Read these off the grid that follows.
1) Find the bottom-right entry.
2) Find the smallest entry in the first row.
3) Find the largest entry in the first column.
4) Find the fourth-last entry, reading row by row.
5) Find the entry directly below 6.7.
6) Find the bottom entry of the column that holds the largest entry.
7) Find the top-right entry.
8) Find the second entry, reading row by row.
[[  5.4 -12.5 -12.6   0.8  -9.7  18.4  -4.8]
 [ 10.0  -0.5  17.3  -8.1  -5.7  11.5  -5.4]
 [ -9.7   0.7   1.3  17.4  -6.9  -7.7 -11.1]
 [-13.1   1.1   1.9 -22.4  -7.3 -10.1   9.5]
 [  9.5  -7.6 -22.1  -2.0   5.1 -13.2   7.2]
 [ -9.7  -0.8   5.7  -9.4  12.8   6.7  -0.5]
 [-11.8   2.2 -14.7   6.2   0.4   9.2  16.1]
 [-16.8   8.5 -19.6 -10.5  -5.9  -0.4 -16.7]
 [ -2.7  -1.3   8.6  -5.9  10.1  17.0   8.2]
 [-12.1   2.6   0.6  -0.3 -13.8   3.3   6.2]
 [-18.2  10.5  -7.7   5.0   6.4 -11.3   4.6]]
1) 4.6
2) -12.6
3) 10.0
4) 5.0
5) 9.2
6) -11.3
7) -4.8
8) -12.5

Read these off the row that follows.
1) Give the 1st entry from the left.
2) Give the median of all entries.
3) Give the entry just right of the smallest entry.
4) Give the 3rd entry from the right.
5) Give the entry just right of 914.
(-662, 914, -461, -48, -139, -334, -901, 28, 140)
1) -662
2) -139
3) 28
4) -901
5) -461

Questions about the array below.
1) The 3rd largest entry?
2) The entry just right of 19.4?
3) The 3rd entry in reading order?
array([[ 12.7,   4.1,  12.4,   2.0,   7.4,  -0.6,  -5.6,   8.0,   7.0,
          3.7,  -0.2],
       [ 13.7,  11.2,  15.0,   3.8,  -5.1,   5.6,   0.0,   3.1,   8.6,
          2.4,   6.0],
       [ -3.5,   0.0,   8.9,  -0.8,  -4.7,   8.1,  -0.7,   5.6,   0.0,
          6.0,   8.8],
       [  4.5,  11.5,   8.6,   1.7,  -2.1,   7.2,   2.6,   4.6,   6.5,
          5.4,   6.0],
       [ 14.5,  -5.9,   2.2,   5.2,   6.3,  -0.5,   5.5,  16.4,   4.1,
          5.8,  -1.4],
       [ 12.8,  12.9,  17.9,  14.7,  10.1,   6.9,  -1.2, -13.3,  -1.7,
         -6.4,  17.8],
       [ 11.6,   5.4,  13.5,  18.5,   9.6,   2.0,  -3.0,  -1.6,  -4.8,
         -5.5,  11.5],
       [  3.8,  -1.1,   7.0,   0.1,  -2.5,   4.4,   0.2, -16.9,   0.2,
          0.0,   9.4],
       [  8.1,  -0.5,  -5.3,   8.8,  -5.3,   7.2,  11.3,  25.2,  19.0,
          3.0,  -7.3],
       [  1.3,   4.6,   6.8,   8.1,   2.7,  16.8,   7.9,   3.3,   9.5,
         12.5,   7.9],
       [  9.3,   1.8,  14.6,   9.5,   3.9,   2.0,  -0.5,  14.0,   5.5,
          8.3,   5.1],
       [ 19.4,  -1.2,  10.9,  13.8,   8.9,  -8.8,   2.2,   9.3,   6.1,
          4.9,   6.7],
       [ -4.6,   4.7,   5.7,   1.2,   6.0,  -8.9,   1.8,  -1.8,   4.5,
         -0.6,   0.0],
       [ 10.4,   4.5,   4.6,   9.8,   0.2,  -1.0,  -6.1,   6.2,   0.2,
         -0.6,   9.3]])
1) 19.0
2) -1.2
3) 12.4

[[ -55.62  126.13  -64.04   43.04  172.53   -0.12  -36.06  -60.24 -154.20
    66.40  -31.92  162.14    1.73  -70.94]
 [  37.96 -114.62  169.88  260.48  -57.14   51.95  -81.30   61.76 -119.31
   143.49   28.04  -23.56  -13.09  -40.30]
 [  24.16  144.65   55.17 -112.82  -97.75   89.64   31.39   -5.40  -47.96
    77.13 -163.30  -86.84 -174.12   29.34]
 [   2.15   64.68   50.47   78.52   51.86   36.76  -24.40  -17.82   68.69
   -21.95   54.94   20.05  -32.64   65.30]
 [  52.76 -123.69  171.56  131.99   30.93   38.30  -24.87  -28.62  -16.83
    82.34   15.60  -29.41  -19.57  -95.40]
 [ -41.14   94.24   58.01 -108.05  -26.83   91.92   14.75   58.40  -21.53
    67.26 -161.62  -65.93 -127.54   47.57]
 [  33.88  -59.45  115.81  211.06  -52.61   48.35  -59.95   75.29  -95.02
   118.41   34.42    4.88    4.87    5.98]
 [  50.54 -161.05  211.84  203.70    2.30   41.56  -56.78  -13.39  -63.53
   116.18   15.14  -48.86  -30.76 -109.01]
 [  35.70   26.08   30.20   24.00   31.27   28.93   17.14   25.85   28.48
    28.14   27.85   40.99   27.25   24.85]
 [-133.56  157.62  -94.52   69.69  186.81  -21.39  -17.62 -120.09 -180.30
   111.17  -67.02  242.62  -13.13 -113.36]
 [  32.43  -43.04   25.00  -54.20  -15.87  282.90 -157.20 -167.12   19.39
   163.36   55.38   89.11  182.80  132.53]
 [  85.75  119.36   43.62  -43.45  -80.00   52.00   39.43  -43.50  -25.71
    57.91  -56.16  -33.56  -97.51    8.91]
 [  33.98   25.37   28.48   21.86   29.63   30.38   20.22   26.12   27.21
    30.00   27.33   41.47   26.85   25.18]]
Read off the entry just right of 51.95.
A: -81.30
Read off the entry just left of 28.93.
A: 31.27
The entry just left of the smallest entry: -120.09
The entry just left of 40.99 -> 27.85
Read off the entry just left of -21.95.
A: 68.69
Read off the entry just left of -63.53.
A: -13.39
Read off the entry just left of 126.13.
A: -55.62
The entry just right of -47.96 is 77.13
Read off the entry just right of -94.52.
A: 69.69
The entry just right of 26.08 -> 30.20
The entry just right of 94.24 is 58.01
Read off the entry just right of 66.40.
A: -31.92
Read off the entry just right of the smallest entry.
A: 111.17
Read off the entry just right of 115.81.
A: 211.06
The entry just right of -26.83 is 91.92
The entry just right of 55.17 -> -112.82
The entry just right of -43.50: -25.71
The entry just left of -28.62: -24.87
The entry just right of -24.40: -17.82

-0.261,-0.006,-0.053,-0.073,0.009,-0.001,-0.117,-0.236,-0.014,-0.036
0.143,-0.052,-0.128,-0.008,-0.071,-0.036,0.083,0.148,-0.080,-0.007
0.155,-0.033,-0.109,0.002,-0.080,-0.036,0.108,0.146,-0.065,-0.015
0.001,-0.118,0.099,-0.012,0.035,-0.084,-0.100,-0.191,0.185,-0.020
-0.120,0.084,-0.179,-0.078,-0.145,-0.184,-0.211,-0.051,-0.228,-0.151
-0.255,-0.023,-0.053,-0.075,0.018,-0.011,-0.105,-0.260,0.001,-0.050
-0.018,0.066,-0.097,-0.202,-0.040,-0.030,0.019,-0.018,-0.066,-0.058
-0.146,-0.217,-0.173,-0.095,-0.048,0.060,-0.087,-0.047,-0.214,-0.051
-0.192,0.070,-0.039,-0.041,0.026,-0.006,-0.070,-0.288,0.104,-0.002
-0.122,-0.040,-0.070,-0.057,-0.043,0.171,0.040,-0.147,0.118,-0.048
0.217,-0.017,0.003,-0.049,-0.060,0.009,0.137,0.017,0.064,-0.044
Rows and columns are numbered from 1.
The entry just right of the largest entry -> -0.017
Which number is the entry in the bottom-right corner?
A: -0.044
Which number is the bottom-left entry?
A: 0.217
The entry directly below the smallest entry -> -0.147
The entry directly below -0.151 -> -0.050
Which number is the entry in the top-left corner?
A: -0.261
Which number is the entry at row 1, column 3?
A: -0.053
Which number is the entry in row 1 and column 2?
A: -0.006
Which number is the entry just left of the smallest entry?
A: -0.070
Which number is the entry just right of -0.146?
A: -0.217
The entry directly above the largest entry is -0.122
The top-right entry is -0.036
The entry directly below -0.146: -0.192
Which number is the entry at row 2, column 1?
A: 0.143
The entry in row 2 and column 3: -0.128
Which number is the entry in row 3 and column 1?
A: 0.155
Which number is the entry directly above 0.002?
A: -0.008
Which number is the entry just left of -0.228?
A: -0.051
Which number is the entry just left of -0.041?
A: -0.039
The entry at row 3, column 2 -> -0.033
The entry just right of the smallest entry: 0.104

Questions about the array below.
1) Read off the smallest entry.
2) Read off the entry in the top-right corner.
3) Read off the second entry, reading row by row.
4) Read off the fifth entry from the end, reading row by row.
5) Read off the last entry, reading row by row.
6) Read off the fourth entry in reading order.
7) Read off the entry in the top-left corner.
8) Read off the entry just left of the smallest entry.
[[ -4 -30   9 -58   3  -2 -22 -24  34  14]
 [ 10  57  22 -28 -12   2 -13  55 -44   2]
 [  1 -40  14 -55   2  -1 -19 -33  41  12]
 [ -7  18 -24  71   0   1  29  13 -26 -12]
 [  1 -27  18 -68   3   0 -24 -22  30  14]
 [  8  51  26 -52  -8   2 -22  49 -37   7]
 [ -1  15  17 -67   6   2 -26  16  -8  11]
 [ 11 -14  -3  45 -16  -1  21  -8   9  -9]
 [ -2  39 -11  47  -5   1  18  34 -39  -9]
 [  9 -53  12 -30  -7  -2  -7 -41  49   6]]
1) -68
2) 14
3) -30
4) -2
5) 6
6) -58
7) -4
8) 18

a =
404,401,-95,337,514,396,580
418,489,19,-25,502,865,704
103,180,472,-549,-42,839,164
304,430,-74,587,501,59,427
323,93,156,-235,164,652,365
423,265,-212,885,527,-246,409
585,702,-456,303,583,757,701
-90,-92,474,35,-232,-127,-319
The entry in the bottom-left corner -> -90
The entry just left of the largest entry? -212
The bottom entry of the column that holds the smallest entry? 35
The largest entry in the first row? 580
The entry just right of 885 is 527
The entry just right of the smallest entry: -42
The largest entry in the last row is 474
The entry just right of 583 is 757
The first entry of the largest entry's row: 423
The top-left entry? 404
The bottom-right entry: -319
The third largest entry -> 839
The last entry of the largest entry's row? 409
The largest entry in the last column is 704
The largest entry in the first column: 585
The 5th entry in reading order is 514
The entry just left of 580: 396
The third entry on the main diagonal: 472
The entry just left of -212? 265
